Here is a table of points, one per row:
array([-0.115, -0.123, -0.985,  0.657, -0.899, -0.084,  1.337,  0.009, -0.322,  0.533,  0.977,  1.161,  1.147,  1.541,  0.080,  0.211, -0.772, -0.786, -1.137,  0.238, -0.234,  1.168, -0.926, -1.008])
array([ 0.182,  1.052, -0.240,  0.512, -0.524, -0.058, -1.986,  0.448,  0.704, -0.628, -0.772, -0.085,  0.295, -0.213,  0.171, -0.997, -0.218,  0.257, -0.550, -0.781, -0.221, -0.709,  1.420,  0.595])
array([ 0.083, -1.342,  1.041,  0.586,  0.906,  0.828, -0.602, -0.472,  1.319, -2.260, -0.525,  1.382, -0.711, -0.108,  0.343,  0.165, -0.056,  0.084,  0.520,  0.216, -0.770, -0.759,  1.680, -1.703])
array([-0.482,  0.734,  0.072,  0.206,  0.627, -0.406, -0.929,  0.490, -0.181, -1.640, -0.342, -0.150,  0.335, -0.624, -1.220,  0.953, -1.813,  0.691, -1.163, -1.228, -0.316,  0.071, -0.559, -0.044])
array([-0.902,  0.016,  0.752, -0.547,  0.773, -0.338, -0.841, -1.182, -0.626,  0.477, -0.857,  0.123,  0.284,  0.241, -1.856, -0.150,  0.628, -0.704,  0.772,  1.638, -1.497,  0.124, -1.332, -1.838])
array([ 0.734, -0.148, -0.188,  1.534, -0.035,  1.016,  0.296,  0.142, -1.119, -1.123, -0.289,  0.512, -0.181,  1.992, -0.336, -0.671, -0.456, -0.345,  0.326,  0.628, -0.102,  0.608, -1.588, -0.108])
array([ 0.013,  0.773, -1.406, -0.471,  0.998, -0.805, -0.934, -1.082,  1.524,  0.694,  1.924,  1.449,  1.338,  0.227,  0.623, -0.962,  1.691,  2.288,  0.511, -0.619, -1.710,  0.834,  0.758,  1.760])
array([ 0.255,  1.187, -0.895,  0.384, -0.006,  0.726, -0.073, -0.993, -1.537, -0.064, -0.179, -0.525, -0.293,  1.034, -1.148,  1.160, -0.360, -0.840, -0.334, -0.246,  0.733,  0.456, -2.156,  0.094])
array([-0.007, -0.249,  1.454,  0.515,  0.274, -1.088,  0.228, -0.536,  0.409,  0.613, -1.198,  0.297,  0.453, -0.233,  0.239,  0.498,  0.740, -0.437, -0.371, -1.076, -0.074, -0.061,  1.226, -0.446])
array([ 1.325, -0.566,  0.304,  0.410,  0.973,  0.489,  0.382, -2.612, -0.697,  1.208,  2.728, -1.354,  0.488, -0.221, -0.679,  0.701,  1.597, -0.980,  0.707,  1.104,  0.340,  0.859,  1.123, -0.904])
array([-1.330,  0.179,  0.362, -0.669, -2.437, -0.380,  0.924,  1.410, -0.691, -0.570,  0.301,  0.716,  0.113,  0.843,  0.143, -1.161, -0.865,  0.816,  0.316, -0.935,  0.192,  0.872, -1.536, -0.578])
array([-1.078,  1.780, -1.687,  0.183,  0.135,  0.061,  0.109,  0.435,  0.965,  0.789, -1.064, -0.051, -0.046,  0.660, -0.246, -1.021, -0.889,  0.510,  0.001, -0.041, -0.815,  0.196, -0.917,  0.508])
array([ 1.617,  0.053, -0.720, -0.495, -1.904, -0.461,  1.277,  1.425, -0.056,  1.024, -2.303, -0.804, -1.767,  0.592,  1.512, -0.130, -1.969,  1.355,  1.171, -0.615,  0.017,  0.773,  0.143, -1.123])
array([-0.121, -0.322, -0.273, -0.462,  0.708,  0.326, -0.097, -1.226,  0.138,  1.859,  0.520, -0.554, -0.335, -0.904, -0.040,  0.987,  0.540,  2.203, -0.312, -0.194, -0.549,  0.250,  1.372,  1.725])
array([-1.303,  0.807, -0.456, -0.281, -0.965, -0.221,  0.109,  0.360, -0.778, -1.166, -0.257, -0.324, -1.908, -0.659,  0.407,  0.913,  0.753, -0.318,  0.350, -0.858,  2.513, -1.361, -1.212,  1.079])
array([ 0.885, -1.060, -0.171,  0.132,  0.075,  0.738, -0.498,  0.903, -0.036, -0.125,  0.730,  0.365, -0.147,  1.543,  0.025, -0.658, -1.137,  1.064, -0.240,  0.800,  0.287,  1.523,  0.475,  0.383])
array([ 1.602, -0.239,  0.981, -0.197, -0.847,  1.346,  0.441, -0.272,  0.643,  0.018,  1.971, -0.468,  2.751,  0.503,  0.892, -1.004, -0.778, -0.635, -0.076, -0.300, -0.203, -1.175, -1.384,  1.157])
array([ 0.119, -0.540,  0.033,  1.437,  0.397, -1.245,  1.869,  0.093, -0.608,  0.713, -1.071, -1.822, -0.775, -0.259,  1.310, -2.052, -0.547,  0.692,  1.092,  1.603,  1.094,  0.755,  0.167,  0.094])
array([ 0.176, -0.407,  1.474, -0.733, -2.347,  1.483,  0.159,  0.790,  0.617, -0.813,  0.578,  0.462,  0.049,  1.140,  1.376, -1.546, -1.175,  0.721, -1.149, -0.760,  0.162,  0.263, -0.814,  0.724])
array([ 2.360, -0.775,  1.112, -0.133,  0.119, -1.544, -0.323,  0.471,  0.836, -1.298,  1.858,  1.292,  0.862, -0.397,  0.543, -1.010,  0.841,  0.419,  1.383, -0.708, -0.816,  0.234, -0.018, -0.407])
array([-0.762,  0.233,  1.091,  1.386, -0.873, -1.074, -0.859, -1.501, -2.185,  0.125, -0.534, -2.243,  0.108, -1.943, -0.912,  1.216,  0.422,  0.454,  0.275,  0.741,  0.548,  0.066,  1.136, -0.638])
array([-1.874,  0.176, -0.391, -0.461, -0.420,  0.841,  0.557,  1.738,  0.242, -0.155,  0.352, -1.030, -0.576,  0.092, -1.380,  2.079, -0.758, -0.562, -0.599, -0.046,  0.475, -1.323,  0.458,  1.057])
array([-0.367, -0.097, -0.799, -0.544,  1.233,  0.578, -0.663,  0.559,  1.469, -0.623,  0.868, -1.473, -1.698, -1.772,  1.504,  1.110, -1.432, -0.066, -1.056, -0.316, -0.129, -0.399, -0.082,  1.061])
array([ 0.601,  2.330, -0.214,  0.074, -0.642, -0.541,  0.591,  0.834,  1.396, -1.331, -0.985,  0.390,  0.113, -0.389,  0.303, -0.161, -1.614,  0.036, -1.344,  0.695, -0.078,  0.489, -1.112, -0.854])
array([ 0.820, -0.218, -1.356,  0.032, -0.356,  0.217,  0.042, -0.684,  0.890,  0.753,  0.306, -0.990, -0.103,  0.335, -0.212, -0.113,  0.520,  1.716,  1.420,  0.325,  1.105,  1.389, -0.989,  1.437])
array([-0.966, -0.788,  1.293,  0.338,  1.210,  0.069, -1.213, -0.853, -0.249,  0.044,  0.981,  0.595,  1.516, -0.039, -0.764, -0.553, -0.853, -1.649,  0.469,  0.694,  0.185, -0.678, -0.511, -1.141])
array([-0.498,  0.877, -0.859, -1.559,  0.462, -0.058,  0.027,  0.260, -0.258,  0.087, -0.110, -0.452,  0.159, -0.472,  1.105, -0.902, -0.627, -0.496, -0.476,  0.186,  0.198, -0.179, -0.008,  0.991])
array([ 0.551,  0.258, -0.776, -0.030,  0.609, -1.382, -0.619, -1.568,  1.542,  1.481,  1.448,  0.735,  0.575, -1.581,  0.185,  0.648,  2.161,  0.109, -0.054,  0.955, -0.195,  2.087,  2.353,  0.046])
array([ 0.694, -1.469, -0.853,  0.889,  1.690, -1.256, -0.558, -1.573,  0.506,  0.363,  2.194, -1.261, -0.486, -1.168, -0.052,  3.084,  1.398,  0.157, -0.023,  0.923,  1.508,  0.934,  2.566,  1.315])
array([-0.900, -0.148,  1.730, -0.004,  0.375,  1.163,  0.328, -1.258,  0.365,  0.867, -0.545,  0.836,  1.309,  0.385, -0.474, -0.399,  0.676, -0.361,  0.214,  0.429, -1.127,  0.498,  0.968, -0.935])
array([ 1.736,  0.390, -0.325,  0.474, -1.464, -0.038,  0.571,  0.161, -1.391,  0.972, -1.185,  1.268,  1.327,  1.674,  0.044, -1.678,  0.948, -0.929, -0.448,  0.827, -0.151, -0.284, -0.908, -0.505])
array([-0.697,  0.405, -0.914, -0.948, -0.247,  0.384,  0.207, -0.463, -0.052,  0.298,  0.487, -0.205, -0.576, -1.267, -0.909,  0.005,  0.955, -0.336,  0.996,  0.125,  0.488,  0.264,  0.868, -0.384])
array([ 0.181,  0.679, -2.213, -0.941, -0.218,  0.341, -0.426, -0.819, -0.915,  0.736,  0.843, -1.394, -1.610, -1.090,  1.364,  0.945,  0.525,  1.236, -0.273,  0.074, -1.292, -1.582,  1.473,  0.923])
array([-1.034, -0.141, -0.054,  0.477,  0.465,  0.051, -0.902,  1.098, -0.080, -0.432, -2.035, -1.131, -1.945, -1.346, -0.646,  0.063,  0.067, -1.284,  0.634,  0.329, -0.389, -0.453, -0.120,  0.743])
array([-0.084, -0.107,  0.495,  1.200,  1.110, -0.533,  0.920, -1.059, -0.525,  0.440,  1.051,  0.045,  0.715,  1.590, -1.413, -0.363,  0.202, -1.577,  1.060,  0.075, -0.906,  0.705, -0.351, -1.264])
array([-1.542,  0.426, -1.116, -0.749,  0.114, -0.590, -0.335,  0.150, -1.092, -0.346, -3.241,  0.779, -0.106,  1.561, -0.479,  1.516, -0.478, -0.665,  0.632, -1.163,  0.088, -0.226, -1.210, -0.792])
array([-0.626,  1.800,  1.047, -0.512, -0.030, -0.204, -0.430,  0.648,  1.163, -0.380, -1.639,  1.226, -1.807, -1.330, -1.497,  1.310, -1.416, -1.384, -0.017, -0.323,  0.121, -0.852, -1.116,  0.471])
array([ 0.407, -0.235,  0.541, -0.733, -0.698, -0.919, -0.698,  0.266,  0.540,  1.568, -0.443, -1.240, -0.963, -0.576,  3.203,  0.107, -0.320,  3.222,  1.960,  0.330,  1.382, -0.972,  0.437,  2.082])
array([ 0.401, -0.621, -0.551,  0.968, -0.212,  0.887,  0.838,  0.622,  0.497,  0.098,  0.851,  2.261, -0.022,  0.716,  0.169, -0.995, -0.719, -0.696, -0.489, -0.071, -0.395, -0.739, -0.077, -1.407])
Along one direction, these points spread out more than along any other. Take the direction at right angles to it along which they spread out most. Then take the direction at right angles to both along which they spread out most. Go by this last direction. How far along it is each point below, from 0 to 99? 50 is the average, and the first point above lies past it. One standard deviation of the points above along it is 16.
array([-1.382,  1.562, -0.375, -0.498, -0.150,  1.216, -0.570,  2.291, -0.726,  0.483, -1.575, -0.323,  0.151, -0.689,  0.929,  0.010, -1.004, -0.214, -0.913, -1.228,  0.522,  0.660, -0.506,  0.135]) 47
array([-0.032, -1.573,  1.400,  0.873,  1.229,  0.488,  0.419,  1.914,  1.171, -2.529,  0.210,  1.070,  1.686,  0.734, -0.524, -1.327,  1.525, -1.531,  0.072, -0.393,  0.120, -1.005,  1.863, -0.693]) 47
array([-1.240, -0.463, -0.098, -0.569, -0.037, -1.204,  1.293, -0.275, -1.538,  1.613, -1.678, -0.352, -1.943,  0.417, -0.957,  1.818, -1.101, -0.464,  0.607,  1.246,  0.829, -0.505,  1.803,  0.025]) 26
array([ 0.155, -0.073, -0.441, -1.241,  0.272,  0.240,  1.148,  0.711, -0.337,  0.326, -0.679, -1.071, -0.814, -0.724,  0.078,  0.898,  0.250,  1.443, -0.680, -1.595,  0.506, -0.343,  1.388,  0.858]) 52
array([-0.623, -1.215,  0.798,  0.689,  1.299,  0.234,  0.929, -0.883, -1.861, -0.188,  1.589,  0.553,  0.656,  1.134, -1.935, -0.172,  0.256, -0.078, -0.284, -0.736,  2.027, -0.288, -1.493, -1.203]) 36
array([-1.299,  1.048, -0.993, -1.421, -0.920,  0.233, -0.960, -0.447, -0.502,  0.027, -1.700,  0.200, -0.442, -0.321, -1.726, -1.412,  0.334, -0.725, -0.655, -0.333, -0.284, -0.780, -1.372,  0.596]) 36
array([ 2.093, -0.697,  0.955,  1.357, -1.249,  1.461, -0.057,  0.976, -0.272, -1.061,  1.393,  2.394,  1.449,  1.225, -0.069, -0.411, -0.881,  0.439, -0.492, -0.099, -0.893, -0.151, -1.761, -1.003]) 69
array([ 0.115, -0.085,  0.248,  0.435, -1.604,  1.889, -1.393,  1.295,  1.330, -1.433,  1.366, -0.639, -0.534,  0.635,  0.859,  0.490, -0.029,  0.761,  0.056, -1.469,  0.180,  0.003, -0.967,  0.947]) 65
array([-0.581, -0.579,  0.147, -0.009,  1.591, -0.616, -0.581, -0.492, -0.264,  0.018,  0.086, -1.207,  0.542, -2.210,  0.285,  0.500,  2.020, -1.119,  0.267,  0.793, -1.287, -1.111,  0.776,  0.010]) 30
array([ 2.375, -0.677,  0.729, -1.091, -0.004, -0.754,  0.301,  1.323,  0.756, -0.579,  0.781,  1.153,  1.505,  1.724,  1.478, -1.736,  1.410,  0.327, -0.679,  0.468, -0.091,  1.386, -1.415, -0.613]) 83
array([ 0.944, -1.320,  0.209, -0.786,  0.690,  0.198,  1.161, -1.600, -0.459,  0.291, -0.485, -0.226,  0.183,  1.477,  0.277, -0.951,  1.148, -0.315,  0.053,  0.951, -0.337, -0.149,  0.256, -1.493]) 52
array([ 0.163, -0.481,  1.031,  0.838,  2.080, -1.616,  0.398, -0.425, -0.107, -0.672,  0.208, -0.438,  0.849, -1.672, -1.835,  1.892,  0.353, -1.899, -0.975,  1.062,  0.079, -1.179,  2.395, -1.199]) 12
array([-0.743, -0.007,  0.052, -0.503, -1.326, -0.087, -0.316,  0.450,  0.443,  0.898, -0.911,  0.550, -1.172, -1.809,  1.861, -0.748,  0.308,  0.398, -1.077, -1.321, -0.836, -0.206, -0.666,  1.467]) 62
